In the rows, zero is written as 100.
Rows swapped in pairs by one turn or mirror: which row each one swaps with
Zoser: [103,  78, 125,  80,  97,  75,  71, 121,  79, 105,  93,  90, 107,  91, 120,
  92, 109,  72,  40]
zan: [ 92, 115,  91, 115,  93,  70,  97,  94,  99, 111,  99, 109,  97, 126, 138,
 100, 109,  88,  78]
Goz: [ 97,  94, 105,  54,  71, 108, 112, 101,  77, 123,  85, 132, 136, 110, 123,
  80,  98,  79,  77]
Vato: [108,  82, 124,  85,  98,  79,  73, 120,  70,  99,  94,  92, 110,  94, 115,
  94, 107,  62,  46]
dopas: [103,  90,  96, 119,  80, 114,  97,  91,  65,  89,  86, 116, 129, 106, 106,
  82, 112,  64,  43]
mag: [ 96,  90, 100,  55,  72, 115, 112, 107,  80, 120,  90, 129, 133, 119, 124,
  86, 101,  92,  85]
luz: [101,  88, 104,  75, 100, 100,  92, 123, 110,  96,  85,  71, 140,  85,  99,
  98,  89,  68,  55]
dutuf: [ 92, 110, 106,  92,  73,  90, 109, 114, 103, 117,  90, 113, 149,  62, 146,
  97, 107,  92, 112]
zuman: [112,  88,  98, 115,  86, 119,  87, 109,  75,  97,  88, 114, 123, 118, 103,
  74, 104,  91,  42]
Pumik: [107,  91,  94,  64,  77, 114, 105,  89,  98, 109,  71, 103, 146,  79,  98,
  69, 102,  77,  65]
sede: [ 97, 105,  92, 115,  62, 110, 117,  90,  61,  87,  96, 111, 145,  80, 116,
  87, 120,  62,  76]
Susa: [106,  77, 123,  72,  91,  80,  63, 135,  98, 119,  90,  99, 111,  89, 131,
  89, 109,  95,  58]
kot: [106, 115,  90, 130,  92,  92,  97, 138,  87, 113, 113,  90, 131,  51, 125,
  90, 112,  93,  66]
sud: [107, 116,  96, 126,  87,  95,  93, 133,  94, 110, 107,  75, 127,  50, 120,
  86, 108,  91,  65]
Furuz: [102,  99, 109,  91,  83,  96,  96, 129,  57, 121, 106, 141, 123, 111, 150,
  93, 107,  94,  84]
dap: [104, 119,  95, 123,  94,  72, 103,  92,  93, 118, 112, 101,  91, 108, 134,
  97, 118,  89,  78]
ner: [108, 115,  96, 121,  81,  74,  97,  89, 110, 113, 104,  87, 100,  67, 113,
  83, 129,  89,  60]
Los: [105, 105,  90, 127,  84,  81,  95,  87, 113, 118, 102,  89, 102,  73, 119,
  79, 127,  95,  64]
Dis: [105,  93,  92,  96,  98, 116,  79, 128,  99, 119,  81, 106, 121, 113, 104,
  86,  94, 112,  45]
fug: [ 92, 110,  97, 111,  66, 108, 110,  89,  64,  80,  97, 108, 143,  74, 120,
  92, 118,  59,  81]
Dem: [ 99,  87, 102,  71,  95,  98,  92, 122, 102,  96,  81,  70, 140,  90, 106,
  99,  87,  69,  50]
ref: [101,  96, 105,  76, 110,  80,  95, 106,  84, 109,  89, 105, 109, 136, 134,
 106,  95,  72,  71]
dil: [ 98, 123,  83,  97, 100,  85, 120, 117, 119, 126, 112,  84, 123,  88, 129,
  98, 100,  95,  89]
somuf: [105, 119,  93, 121,  96,  69,  99,  90, 100, 114, 104,  97,  88,  96, 134,
  88, 124,  93,  74]
dutid: [100, 124,  75,  99, 105,  84, 122, 113, 112, 125, 107,  86, 119,  86, 132,
  96, 102,  93,  94]
kopu: [ 90,  85, 116,  68,  83,  84,  79, 134, 117, 132,  76, 104, 118,  80, 127,
  89, 102,  99,  67]
Kabe: [ 92,  87,  95,  62,  70, 114, 108,  90,  99, 108,  82, 107, 148,  89,  97,
  67, 105,  85,  68]
zotu: [113, 113,  91, 115,  62, 106, 111,  81,  66,  86,  95, 105, 146,  76, 122,
  86, 116,  66,  80]
dep: [ 92,  90, 100,  70,  85, 109,  97, 118,  65, 125,  92, 136, 139, 119, 143,
  93, 106,  79,  86]
dad: [101,  83, 123,  74,  97,  80,  66, 133, 101, 124,  86, 105, 105,  93, 126,
  94, 110,  92,  59]
rol: [104, 100, 101, 125,  74, 108, 101,  85,  61,  83,  93, 113, 133,  86, 110,
  77, 121,  68,  57]
pul: [102,  95, 102,  76,  79, 109, 105, 118,  60, 115,  92, 141, 136, 116, 138,
  94,  97,  86,  92]
Dasup: [ 96, 119, 107, 103,  62, 101, 113,  93,  81,  91,  85, 112, 145,  66, 134,
  92, 121,  63,  96]
bak: [ 98, 104,  98, 110,  61, 101, 116,  96,  81,  91,  89, 110, 150,  59, 127,
  90, 113,  58,  96]
ton: [103, 113,  93, 104,  76,  88, 102,  95, 119, 113,  88,  86, 113,  54, 107,
  73, 125,  99,  68]
tipaz: [ 94, 116,  82,  90, 107,  89, 104, 127, 123, 136, 100,  99, 118, 100, 131,
  94,  90, 100,  85]
dibed: [111,  89,  98, 126,  84, 119,  89, 102,  68,  95,  85, 117, 127, 102, 103,
  80, 105,  72,  42]
dipo: [ 98,  93,  93,  93,  99, 111,  84, 130, 107, 134,  84, 101, 117, 112, 112,
  85,  88, 110,  52]
tamu: [106, 113, 101, 114,  81, 100,  98, 140,  58, 120, 121, 122, 119,  97, 148,
  95, 114,  98,  81]
kufo: [105,  99, 101,  90,  90, 101,  98, 118, 102,  93,  92,  62, 139,  64, 102,
  94, 100,  77,  49]
gol: [ 92,  86, 118,  66,  86,  78,  72, 131, 110, 125,  85, 104, 110,  80, 134,
  88, 106, 101,  68]
pives: [ 99,  83,  97,  51,  79, 114, 112,  95,  92, 120,  81, 115, 146, 101, 109,
  79, 106,  82,  66]
Biled: [104, 114,  97, 105,  93,  69, 112,  97,  73,  90, 113,  78, 117,  83, 127,
  97, 116,  52,  65]
kofu: [ 84, 115,  98,  87,  66,  90, 108, 121, 105, 124,  92, 109, 145,  71, 151,
  99, 115,  93, 106]
suf: [111,  86, 118,  82, 103,  76,  91, 110,  58,  96, 103,  84, 114,  77, 119,
  91, 114,  61,  49]
gizoz: [ 98,  97, 100,  69,  82, 106, 108, 109,  63, 122,  95, 141, 131, 117, 136,
  94,  91,  85,  87]
Kago: [108, 108, 106, 129,  89,  95, 101, 141,  65, 118, 118, 116, 124,  79, 146,
  89, 116,  92,  76]
zogap: [111, 112, 105, 104,  84,  92, 100, 135,  56, 117, 116, 128, 119,  99, 153,
  98, 112,  90,  88]
Fel: [101, 104,  95, 107,  81,  83,  99,  84, 115, 114,  91,  88, 106,  56, 112,
  76, 123,  95,  63]
peva: [ 97, 119,  97,  99,  64,  89, 109, 106, 103, 101,  95, 107, 150,  63, 141,
  97, 116,  76, 109]

kufo swaps with tipaz
Kago swaps with zuman
zogap swaps with dopas
tamu swaps with dibed
dep swaps with zotu
Goz swaps with Dasup
kot swaps with Dis

